In the rows, 128 means zero.
Which row each row swaps with, under one turn or mirror
The rows were stretched afterwards, more along some directions than others.
k150: [ 98 121 115 153 164  97 120 136 132 136 147 123 127 159 120 153 128 103
 132 149 128 177 168  71 130 142 102 100 172 143  93 112 132 121 110]
k117: [131 164 147 165 161  98 120 144 158 119 118 130 156 170 116 135 108 110
 117 143 111 153 166 102 122 128 149  93 162 116 111 114 119 132 124]
k386: [ 76 127 117 154 108 128 108 149 140 128 147 109 125 120 165  88 162  96
 142 140 135 101 171 111 146 116 112  71 143 123 101 161 118 118 113]
k364: [103 158 155 128 142 112  98 135 115 118 153 131 139 156 134 146 131 123
 108 107 109 145 119 118 128 128 112 110 148 126 121 152 155 136 139]
k178: [109 180 148 133 136  93 118 133 140 138 158 119 114 141 138 133 132 149
 109 148  85 179 152  74  93 133 112  87 118 115 145 154 157 123 163]
k239: [123 149 147 130 145 159  98 144 142 143 139 127 115  89 126 136 149 114
 145 113 131 157 118  92 129 136 114 115 136 118 125 145 137  96 137]
k14: [103 131 149 157 131 156 110 125 132 107 166  95 115 105  91 140 176 128
 146 121 138 168 165  98 107 112 105 106 125 121 139 119 150 102 109]
k100: [106 167 127 137 136 105 120 136 157 114 144 119 132 134 158 120 127 119
 144 127 110 182 170  94 124 152 100  99 130 131 122 127 142 131 125]
k667: [121 167 144 132 128  90 123 150 147 101 130 137 109 141 142 120  89 134
 133 131 121 117 146 130 123 101 142  80 169 118 148 154  89 149 161]
k738: [106 132 163 165 150  85  59 148 123 122 146 135 151 108 132 150 152 119
 134 117 145 117 111 127 149 107 102 115 130 164 119 155 144 101 129]
k786: [124 174 124 172 135 105 101 148 156  96  98 122 123 152 129 119 122  92
  96 129 126 144 174 101 117  97 114  77 157 101 134 166 121 132 147]
k433: [114 151 132 120 137 114 104 136 155 145 156 106 116 125 118 133 121 130
 130 122  82 165 180  90  97  98 120 102 149 104 120 141 140 136 151]
k380: [133 172 148 148 155 115 101 125 141 129 127 145 133 141 131 140 107 142
 112 126 119 136 145 107 141 128 133  93 137 109 166 132 108 112 161]
k630: [152 144 111 149 164 161 160 119 122 109 141 129 122 133 116 131 151 107
 106 109 101 107 151 118 125 137 126  85 167 126 155 132 111 116 153]
k153: [ 97 140 128 143 152  90  93 141 118 127 115 114  97 127 157 128 115 106
 129 132 136 159 174  56 131 117  99 118 173 115 110 128 140 137 127]
k722: [131 164 116 156 171 138 139 133 142 125 117 105 113 119 118 159 134 122
 128 119 129 163 112  84  92 119 101 118 137 119 152 132 145 108 151]
k699: [117 149 149 179 138 120  77 145 146  96 143 141 146 128 135 125 135 106
 143 131 177 131 136 125 108 101 103  96 156 133 159 165  97 110 131]
k817: [ 97 149 161 146 169  99 107 148 127 130 157 117 141 126 135 124 128 128
 111 120 138 173 151 106 121 138 116 143 126 156 117  98 143 125 124]
k492: [105 127 126 121 130 122  79 140 146 129 166 109 132  87 139 121 155 145
 131 123 147 157 147  56 102 119 105 104  95 120 129 118 130 117 121]
k871: [120 149 146 157 149 120  91 157 139 133  94 101 107 123 127 168 131 109
 124 126 119 134 133  58 120  99  95 118 152  84 123 159 145 133 146]
k690: [120 129  89 148 135 122 136 155 114 145 157 112 144 103 147 155 135 125
 132 131 112 124 134 120 144 141 123 105 148 128 146 159 130 157 146]
k385: [120 144 137 148 128 151 133 127 130 116 120 128 115 118 169 108 140 150
 115 117 128 106 133 137 148 109 102  84 130 103 153 167 131  98 153]
k290: [ 96 136 102 113 140  69 113 132 137 162 148 129 110 134 130 140 137 135
 125 124 111 152 130  57 123 165 130 110 137 142 103 117 158 150 142]
k627: [ 90 116 121 168 126 144 115 148 113 112 150 121 146 124 154 112 195 143
  98 112 122 129 152 136 148 116 106  90 117 150 134 151 163 112 118]
k713: [125 159 123 146 127 105 121 138 125 123 157 120 117 163 111 105 115  97
 120 125 118 126 175 116 141 136 131 121 167 125 104 139 118 157 120]
k610: [114 161 107 126 151 103  87 155 147 135 132 144 151 102 155 146 113 134
 102 142 110 170 139 100 125 126  95 109 131 147 136 160 146 114 172]
k751: [120 149 105 129 170 122 128 136 154 118 137 120 120 155 132 140 108 135
 116 146 122 153 121  78  96 125 122  89 147 102 122 111 143 118 175]
k264: [109 165 140 129 128 137  95 147 140 144 143 132 130 116 166 134 128 115
 102 101  74 143 150  98 113 131  91 101 131 104 156 180 147 132 158]
k350: [111 127 158 161 143 103 132 134 127 131 123 118 112 112 124 109 165 129
 129 114 141 131 128  80  87 125 138  76 130 129 144 125 133  95 147]
k647: [ 79 150 162 123 145  88  79 142 123 131 120 143  95 106 158 111 133 144
 107 134 138 156 138  78 120 114 109  96 135 131 116 159 165  86 160]
k195: [ 75 130 149 133 151  92  85 132 127 107 117 105 143 131 152 124 136  97
 123 130 141 152 157  83 115 104 119 112 151 137 117 128 141 135 130]
k615: [ 93 137 119 124 129 122 100 136 146 110 145 114 122 124 166 113 140  79
 120  93  87 135 172 105 112 124  95  80 150 121 134 146 136 142 129]
k13: [112 145 102 145 136  94 114 147 144 106 155 105 160 126 119 138 146 101
 110 128 106 139 178 117 100  82 107 109 164 136 118 157 130 166 144]
k465: [ 95 123 154 147 157 111 110 144 115  99 157 105 132 130 129 124 154 133
 132 167 147 151 160  96 138 123 148 113 123 128 109 103 131 126 117]
k702: [117 107 149 140 149 122  87 128 120  92 134 132 146 121 141 128 175 123
 128 115 133 134 156  75 101 124 107  87 118 127 143 134 128  88 128]
k244: [ 91 143 156 142 144 108 125 124 140 113 109 134 117 178 132 156 133 122
 125 130 104 141 146 132 149 118 132  99 179 120 112 150 139 147 120]
k223: [137 156 104 158 152  93 147 126 125 112 131 133 116 144 131  88 106 106
 110 132 135 111 176 142 121 116 132  83 197 142 135 138  96 134 152]
k576: [133 159 102 134 128 125 114 136 140 155 129 115 108 103 135 125 131 124
 129 103 125 137 148  57 110 113 103 116 186 121 127 142 149 140 164]
k938: [101 118 122 125 161  94 108 126 120 113 123 125 140 139 166 137 130 116
 116 154 140 124 116  84 152 141 113 108 127 139  95 111 124 119 132]
k287: [116 167 135 147 152 107 122 131 142 148 160 125 114 151 132 118 110 146
 119 149 118 134 120 101 121 144 120  95 147 128 132 132 116 100 155]
k889: [ 98 149 137 125 165 115 102 139 131 107 116 126 133 162 162 158 126 141
 113 148  70 147 147 117 125 106 121  76 150 111 139 142 139 135 145]
k503: [ 78 147 131 164 148 102  99 166 136 142 120 123 156 126 153 138 146 126
 116 145 143 155 128  43 140 134  98 111 136 125 117 133 188 139 140]
k484: [118 142 147 148 148 110 110 131 140 101 154 134 107 114 105 146 140 116
 103 119 103 160 137 133  95 127 120  65 146 137 146 140 131  92 147]
k636: [ 97 152 113 153 120  76 103 138 158 108 142 107 133 135 137 110 148 122
 148 135 125 136 173 127 141  95 144  85 147 158 106 125 123 125 139]
k479: [ 96 155 148 153 136 104 120 155 114 139  99 112 114 112 166 123 142 121
 124 131  97 127 154 100 137 117 113 101 154 130 143 168 151 126 165]
k899: [114 169 102 100 123  93 107 147 137 155 146 124 127 115 142  92 129 136
 114 101  75 165 183  99 113 114 146  97 169 153 134 143 156 136 163]
k481: [ 91 119 120 153 122 107  91 144 167 151 135 125 145 130 118  91 153 112
 134 132 146 136 153  75 146 106 110 107 144 124  81 121 139 120 103]
k673: [126 140 122 150 144 130 143 140 113 119 171 102 113 102 142 121 147 107
 117 124  92 167 204 112 116 144 114  99 135 150 146 145 115 118 108]
k721: [ 97 167 156 146 141  94 136 159 139 118 152 133 137 135 119 108 111 127
 111 140 127 188 162  87 123 148 130 119 145 130 123 119 136 152 124]
k421: [110 167 135 157 138  99 120 151 124 161 160 127 122 132 143 106 155 154
 109 112 119 149 129  73 101 123 115 111 135 138 159 165 172 145 160]
k857: [119 158 143 120 132  89 122 147 113 127 131 118 105 108 138 137 136 127
 109 120  91 138 163 154 115 131 123 107 133 152 149 171 136 137 167]
k737: [ 85 124 125 142 116 100  75 131 142 131 150 137 142 151 149 148 127 135
 134 159 125 127 128 112 132 122 117  60 145  85 118 158 138 122 155]
k367: [107 165 122 148 142 103 109 149 131 134 108 138  98 147 144  94 123 126
 115 100 115 137 115  87 133 113 139 107 165  96 135 151 150 137 155]
k203: [112 142 136 130 131 137 108 144 142  99 134 114 136 102 169  94 159 161
 116 147 120 135 166 121 142 106 140  84 146 124 116 117 127 106 156]
k930: [ 91 152 146 151 150 103 124 142 107 138 138 136 118 133 150 133 145 149
 127 138 118 158 102  99 137 167 140  99 116 168 145 129 166  92 150]
k779: [100 140 131 155 161 102 103 128 125  74 121 116 140 152 140 123 147 122
 122 147 137 160 177 114 112  97  91  99 128 132 125 126 128  99 132]
k760: [119 153 119 156 137  93 115 129 137 119 127 137 159 127 108 137 152 110
 114 115 144 115 134 101  98  96 109  98 157 108 162 189 134 147 164]
k48: [145 165 110 158 175 156 143 137 136  96 135  87 146 128 143 116 138 105
 110 145 102 145 169 105 105  95 110 110 143 130 149 127 104 119 141]
k302: [108 143 142 159 159  95 126 133 134 106 106 121 139 137 126 158 150 116
 119 118 144 154 108  72 102 127 115 119 134 133 156 146 162 117 170]
k888: [ 94 148 134 146 147 120 113 131 133 113 140 152 136 146 186  98 163 152
 111 150 119 117 152 141 132 114 133  66 122 139 151 174 117 104 150]
k843: [ 85 134 144 175 139  85 100 169 128 107 162 132 135 148 140 109 167 105
  98 122 144 157 155  92 115 129 116  94 143 131 114 153 156 134 122]
k152: [119 144  85 150 124 107 119 151 127 122 154 112 134 159 180 103 117 149
  87 132 107 155 171  86 129  95 115  92 140 116 148 155 122 151 131]
k994: [114 128 134 122 144 153 112 121 147 108 167 121 133 134 130 129 168 102
 110 122  88 139 166 139 129 136 119  80 136 127 102 132 135 104 119]
k688: [ 96 150 134 123 140 104  80 161 129 134 164 118 133  86 156 135 138 143
 106 133 105 150 123 107 111 115 109  84 128 132 148 145 154 143 169]
k169: [114 148 121 145 140 157 138 133 155 103 156  91 123 143 117 138 155 114
 120 137 113 151 167  67 124 135 119  96 159  90  99 109 125 135 115]
k371: [110 146 123 128 160 151 117 134 155 142 144  94 111 111 134 152 129 107
 113 137 120 158 159  71 110 130  67 123 133 114 107 126 134 122 118]
k144: [ 76 115 106 136 146  76 103 158 148 139 129 124 135 146 131 123 144  93
 128 136 132 120 107  83 129 138 141  99 145 129  83 140 137 148 109]
k309: [114 149 105 164 169 122 103 144 142 113 117  89 127 142 144 140 141  88
 113 136 101 163 173  75  94 102  89  94 156 149 113 124 132 110 120]
k212: [106 135 129 162 115  82  87 152 136 144 154 152 143 135 116 134 121 116
 121 124 148 118 124 102 127 126 113  76 173 119 131 170 131 127 149]
k235: [121 152 111 113 149 113  94 154 150 138 167 123 142 123 140 136 124 128
 109 143 116 158 155  80 132 131  98 129 109 110 131 152 137 128 148]
k696: [ 97 135 125 168 135 107  88 126 128 111 128 105 116 156 131 149 151 110
 116 102 104 121 152 123 119  82  88  66 154 127 137 161 149 123 146]
k449: [ 86 133 142 131 142 137  95 124 106 136 189 133 158 107 155 109 198 153
 137 118 121 135 117 130 142 137 115 123 108 159 131 145 176 117 150]
k456: [113 175 147 165 139  84  80 170 148 112 136 134 115 121 139 110 134 115
 135 143 134 144 136  94  92  98 122  89 139 118 156 184 119 114 150]
k920: [116 171 138 136 137  80 112 139 125 129 132 133 149 143 146 120 124 156
 121 120 143 164 130  79 154 121 136 164 147 142 106 126 161 141 153]
k929: [115 156 150 170 120  99  76 169 150 129 154 124 135 119 156 111 110 136
  97 128 140 115 156 134 134  83 104  84 143 144 134 178 104 115 125]
k483: [144 148 138 112 153 143  99 102 144 140 124 142 152 117 100 128 143 116
 135 114 111 126 142 119 133 135 110 123 145 145 117 112 130  96 150]
k547: [ 87 141  99 143 141 113 105 135 125 149 146 135 118 144 134 140 133 109
 129 142 124 152 131  88 160 171 122 116 162 134 109 126 164 142 129]
k831: [153 167 126 137 142 110 132 131 148 118 127 129 142 166 140 142 115 138
 100 136  83 108 175 156 142 119 146  91 175 135 117 148 118 144 169]
k498: [105 170 149 106 145 112 101 152 132 114 144 109 136 114 159 124 120 131
 105 141 110 164 166 104 130 119  99 131 127 142 116 135 143 157 132]
k452: [ 82 130 123 161 133 137  86 145 127 141 179 112 121 100 145 122 183 108
 134 114 135 121 128  89 122 150  96  83 150 141 123 140 145 106 133]
k571: [125 173 164 133 174 138 106 124 130 129 162  96 120 104  94 128 158  94
 134 109 111 152 147  83  95 125 110 137 136 148 122 115 159 116 133]
k795: [118 151 139 160 160  92  94 139 120 144 160 140 141  97 106 127 141 136
 125 101 157 136 117 102 117 109 114 115 160 128 161 157 136 153 141]

k699 pairs with k244
k547 pairs with k14
k503 pairs with k571
k212 pairs with k994
k350 pairs with k938
k169 pairs with k452
k264 pairs with k13
k386 pairs with k630
k385 pairs with k223
k690 pairs with k673
k688 pairs with k178
k144 pairs with k702

